Turns, then the turns between two rows, first turn first; the first pair answered:
Z520:
[ -0.9  11.5   4.7  25.9   4.8  -9.4  -2.5  -4.7 -11.0   4.1  -4.6 -10.0
   3.3  -5.8   6.8 -15.8   0.2 -17.8  -3.9 -24.8 -17.1  15.9   8.6   8.6
  -4.5  -2.6] -> [  2.2  12.0   5.4  26.1   1.9 -11.4  -2.6  -1.6 -11.4   4.9  -3.6  -9.5
   1.2  -6.2   8.8 -14.6   2.1 -15.0  -6.9 -23.8 -16.2  14.3  13.6   5.9
  -1.5  -3.6]
[ 26.7  36.8 -27.9  13.6  -2.2  -6.0  -8.7   0.2 -24.3  17.5  -9.3  -8.0
 -20.8  10.5   6.6  17.9 -32.5 -15.3  11.8 -35.3 -14.6   7.2   3.0  25.3
 -38.9 -18.5] -> [ -5.4  39.8 -26.1  25.9   9.6   3.3   1.2 -26.5 -17.0  11.0 -21.0  -4.1
  10.4   2.0  -1.7   2.8 -30.5 -17.8   9.5 -26.4 -11.6  21.3 -11.7  32.4
 -44.1  -7.0]
[-11.9  15.4  -9.9 -11.1   1.6  17.5   0.7 -18.8   2.9  -2.2 -21.3  -4.3
   6.0  -1.8  -3.2  -1.7 -13.2  -3.9  12.3  -1.7   0.5   4.8 -14.8   1.3
 -10.3  -4.8] -> [-18.4  16.3  -3.2  -4.8  -1.9  13.9   6.9 -18.2   2.0  -1.2 -21.1   1.0
  15.6 -14.8   3.0  -7.6  -1.8   5.9  -2.6   3.4   7.6  11.0  -1.7 -11.9
   0.4  -3.1]
[-10.3   5.7  -8.2   4.7   0.0 -16.4   7.3  -1.3 -11.5   0.4   7.4  -0.8
  -7.3  -7.4   0.6   0.3   3.0 -16.1  -7.7  -9.2   0.5  24.9  17.2 -18.6
  19.0  -5.6] -> [ -0.2   3.5 -12.0  -0.8  -2.2 -17.0   2.0   4.9 -13.4   2.1  10.8  -4.9
 -19.1   0.4   0.3   7.4  -3.4 -20.5  -1.2 -14.7  -3.7  19.0  14.3 -14.0
  15.4  -8.7]
Z75:
[-23.2   3.6   8.4  19.8  13.0  -6.4   7.3  -4.2   5.6   4.7 -10.3  -2.8
  19.5 -11.0 -10.1 -17.0  11.2 -14.4  -5.6   1.9  -1.4  14.2  -8.4  -3.6
   1.2   2.1] -> [-12.0  -2.8   0.8   7.2   6.9  -9.4 -18.0   0.9   7.1 -14.8  -2.0  -0.7
   6.1   9.1 -14.4  -7.0 -13.1 -12.9  12.5 -11.5  -4.4  -5.4 -12.4  22.5
 -16.9   4.5]
[  5.5  -3.2   4.0  32.9  17.1 -25.3   7.9  -1.4   4.3  25.4   9.0 -10.1
  13.3 -19.4   1.0 -21.4  26.6 -23.2  -8.7   3.3  -7.3   9.3  -6.7  12.7
  11.0   2.0] -> [ 14.2 -16.3  -5.0   3.6   1.3 -25.0 -29.1   4.2   9.4 -11.3  21.2   3.2
  -0.9   7.3  -5.3  -3.4  -9.3   0.0  11.2  -1.5  -0.9 -26.2  -4.1  41.9
 -12.3  11.5]
[ -5.4   3.4  -2.7 -13.9   7.4  13.7   6.0 -12.2  -1.8   4.9 -18.2  -4.3
  -2.6   3.7   0.5  10.8 -22.2 -13.8   8.0   8.7  -9.3  -4.5 -22.5   3.4
  -2.5   2.5] -> [-11.2   1.7  -1.6 -19.2   3.3  16.9   8.1 -14.3   0.6   2.2 -19.4   0.7
   1.6   0.9   1.4  10.9 -20.8  -2.7   1.7  17.8  -2.4  -6.4 -16.7  -4.6
   0.7   6.0]
[ -2.8  -7.4  -3.8  19.9  13.8  -4.1   9.2  -6.8   2.2  13.6   4.5  -8.6
  -1.9  -5.3   1.4 -11.5  25.5  -7.1 -11.6   6.6   5.1   9.9   2.1  10.5
   8.4   3.4] -> [  5.6 -14.5  -9.6   8.0   7.6  -5.2 -13.3  -2.4   3.4  -3.7  10.2  -6.0
 -12.9  12.8  -2.9  -2.5   4.5  -3.5   4.0  -2.8   4.1  -8.6  -1.2  32.0
  -8.2   6.9]
Z551:
[-22.1  11.9   2.6   2.0   3.0 -11.4   3.2   7.2 -20.8 -10.8 -22.4   7.9
  -2.1  -7.7   5.9  11.1   0.3 -13.1 -14.8 -10.6  -8.1   9.1  16.1 -11.6
 -12.2   3.4] -> [-21.1  12.7   2.2   1.5   2.9 -10.1   3.4   6.8 -20.1 -10.1 -22.7   7.3
  -3.7  -6.6   5.8  12.2  -0.9 -14.7 -13.4 -10.7  -9.3   9.8  14.6 -11.4
 -12.4   2.2]
[  8.6 -13.7   0.2 -13.0   3.4   2.2 -14.8  10.9   7.7  -5.6  12.1   4.4
 -11.2  20.8  -5.4  13.8   4.6   1.6   9.2   7.0  -4.9 -30.1 -15.9  10.4
  -5.0   5.9] -> [  2.0 -12.6  -0.7 -15.8   5.0   6.4 -11.7   5.0  11.2  -6.2   9.7   6.5
  -7.0  20.4  -7.1  14.4   3.4   5.3   9.1  14.0  -2.5 -30.0 -18.2   7.9
  -4.7   8.3]
[-11.6  17.2  12.4  -1.3   6.6  15.0  -7.0 -21.8 -10.9 -10.1  -0.9   2.3
  22.0  -9.2   8.5 -14.3 -34.5 -16.3  13.0  11.7  15.3  22.3 -13.1   1.1
 -11.7  -7.6] -> [-13.4  14.6  16.2   7.7   7.5  10.5  -6.8 -19.5  -8.7 -11.9   2.3   5.3
  29.1 -13.7   9.3 -21.3 -27.6 -14.8   7.9  12.7  17.5  22.7 -10.0   2.8
  -7.0  -2.3]
Pairs:
Each pair is two turns apart.
[  8.3  -9.7   2.7  -0.1   0.5   5.5   0.6 -10.7   6.6  -1.4  14.0  18.9
   3.5   6.3  -7.1   9.0  -6.0  -0.2   6.1  -0.5  -7.0 -39.0 -10.8   8.5
 -23.5  17.7] -> [ -3.4  -6.9   9.9   8.9  -0.2   2.4  10.1 -14.1   7.1  -1.7  12.4  25.9
  20.4 -10.4  -2.5  -0.4   7.8  11.2 -10.0   7.0   2.1 -29.5   1.2  -4.3
 -12.0  21.9]
Z520 Z520
[ 19.8 -18.7   6.4   8.0 -16.5 -21.2 -27.4  -8.0   5.0 -27.2  36.5  -5.2
   2.5   0.7  22.6   4.7  25.6   7.0 -26.6 -18.3  20.4  21.6  24.7  -7.5
  13.0 -12.2] -> [ 24.2 -11.5   2.3  -2.7 -20.5 -13.9 -16.7  -6.8   1.3 -18.8  30.5  -7.1
  -6.8   1.0  27.1  12.8  24.4   8.6 -27.8 -14.3  19.8  24.6  28.7 -23.5
  16.2 -20.7]
Z551 Z75
[-21.7  20.8  10.8 -23.7   8.6  11.2  -1.0 -11.0 -18.8 -20.0 -22.8  15.2
  24.9 -10.6 -11.4   1.4   2.7   4.8   1.7  -1.1  20.1  26.2   7.6   1.9
   1.1  10.6] -> [ 13.8  17.4   8.6 -36.0  -6.4  -0.5 -10.6  21.0 -28.3 -11.4  -8.8  12.1
  -8.5  -1.2   1.2  17.2   2.8   8.9   0.1 -11.0  17.7  12.0  26.0  -8.2
  10.1  -0.9]
Z520 Z520
[ 15.7   1.0  -3.1 -23.2  -4.4  17.6  39.2  10.1   7.4  44.2 -20.3  -8.8
 -28.0  -5.4   3.7  22.0  12.3   5.9  -1.1  37.0  -3.1  -6.7   8.2 -47.2
  24.6 -18.4] -> [ 24.8  -5.7  -6.7 -27.7  -2.9  16.8  30.5  15.6  10.0  44.0 -15.3 -12.2
 -37.9   3.8  -0.4  25.6   8.5   2.0   6.6  35.0  -6.7 -17.1   1.9 -37.6
  21.8 -18.8]
Z551 Z520
[  6.1   8.4 -10.7 -11.8 -10.3  -1.8   5.1  -6.1  -7.9   2.4 -12.8  -8.9
 -15.5   4.7   2.9  10.5  -2.5   0.3  10.5 -18.3  -4.0  -2.2   7.9 -11.9
  -9.3 -22.7] -> [ -9.0   6.7  -8.8 -18.1 -12.8   5.0   9.2 -12.4  -0.2  -2.2 -16.0   1.6
  -3.2  -2.4   2.1   8.2   1.4  17.6   1.2   0.0   6.4  -3.7  13.0 -21.2
  -2.9 -14.8]
Z75 Z551
[-19.7  -6.2  -2.3  -8.1   9.0  10.0   5.5 -17.9  -0.4   5.8 -16.4   8.8
  18.8   8.1  -9.1  -5.7  18.0   5.9  -9.4  15.8  -1.3 -14.1 -10.8  -3.2
   9.9   5.3] -> [  2.6 -10.1   3.1   1.2   1.9  -7.5  -2.4   6.4  -7.1   7.7  -1.2   8.6
   8.5   2.1   1.2  -8.0  30.5   7.0 -20.5   4.4   1.9 -19.5   9.9  -7.7
  23.4   1.1]
Z551 Z520
[ -8.4  47.4   4.4  26.5 -13.6   1.8  21.5  -8.0 -18.1  -9.2  -9.2  -1.8
  27.2  -6.1   7.3   5.8  -5.9 -22.7   7.8 -33.1 -12.3  37.0  -0.8   5.2
 -20.4  11.5] -> [ 15.9  45.8   6.3  20.9 -26.4  -9.7  17.9  17.1 -26.4  -3.7   0.8  -1.5
   7.4  -7.7  20.2  13.5   1.0 -12.8  -2.6 -38.6  -8.5  30.8  22.7 -12.2
  -7.5   3.7]
Z520 Z520
[-12.1 -18.2   4.6  -9.1  19.1  13.7   6.2   1.8  19.4  17.0  -4.7   2.3
  -5.4  -1.9 -26.2  -7.4  22.2 -11.2  -6.9  14.1  -5.5 -11.7 -10.8   5.4
  19.7  13.0] -> [ -0.8 -19.1   9.7  -0.4  14.5   1.3   2.5  15.1  13.6  18.0   2.6   1.1
  -7.8  -8.0 -18.9  -9.8  30.7 -10.8 -14.9   6.0  -4.6 -10.5   3.0   1.5
  27.4  11.7]
Z520 Z551
[  6.7  -1.1  -1.6  20.3  24.4 -10.3  21.0 -17.9  -4.0  12.3  -1.6 -27.6
  -0.4  -1.7  -8.3   5.9  12.4 -17.7  -6.5  -1.5   0.8  10.4 -17.3  -0.3
  24.1   3.6] -> [ 10.8  -0.3  -1.0  20.6  22.4 -13.2  21.0 -14.2  -6.5  14.3  -0.4 -27.6
  -2.7  -2.4  -6.4   6.3  13.1 -16.6  -8.2  -4.1   1.3  11.5 -13.0  -3.8
  25.7   2.0]
Z551 Z520
[ -1.3  -8.9  -4.4 -36.6  -7.0  16.2   1.1  -1.4  14.1  11.2  -1.4   4.9
 -10.0   4.9   5.2   6.7   0.8  12.4  -3.1  26.4   4.7 -14.6  -6.6 -23.1
   4.5   2.5] -> [  2.5   0.3  -2.2 -11.2   9.3  13.2  14.4  -4.1   7.4  32.4  -6.9 -12.0
  -8.8  -1.2   3.8  -3.8  13.0 -22.8   0.5  12.7 -12.7   6.9 -21.5 -18.5
   5.8  -7.1]
Z75 Z520
[ 36.6 -49.7   7.6  -7.2   4.4 -25.6 -32.4  54.2  -3.1 -21.2   6.8 -13.4
 -21.6  -1.8   7.5 -22.1  -6.7  10.7   1.0   2.2 -21.7  -2.3  -9.5  25.5
  -8.8   1.4] -> [ 14.0 -46.0  -0.5 -13.1  15.8  -6.0 -28.1  27.2   4.1 -25.7  -8.3 -15.0
 -11.0   7.2  -7.5 -22.0 -23.1   1.6  19.4   9.4 -28.6   2.1 -38.0  41.5
 -28.2   4.6]
Z520 Z551
[-38.0   7.4  -4.0 -14.6   4.0  24.5  21.4 -20.1  21.6   9.4 -13.7  11.2
  10.7 -20.6  13.1  -4.1   2.1  14.9 -20.2  36.7  10.6   7.6  10.4 -22.6
   8.8  11.1] -> [ 12.5  -2.1   3.5  -4.0  -8.1  -9.4  -0.3  27.8   9.8  15.1  15.3   6.4
 -21.0 -18.3  30.0   1.4  17.2  11.9 -29.0  12.3   7.7  -9.5  40.0 -22.6
  26.9   3.1]
Z551 Z520
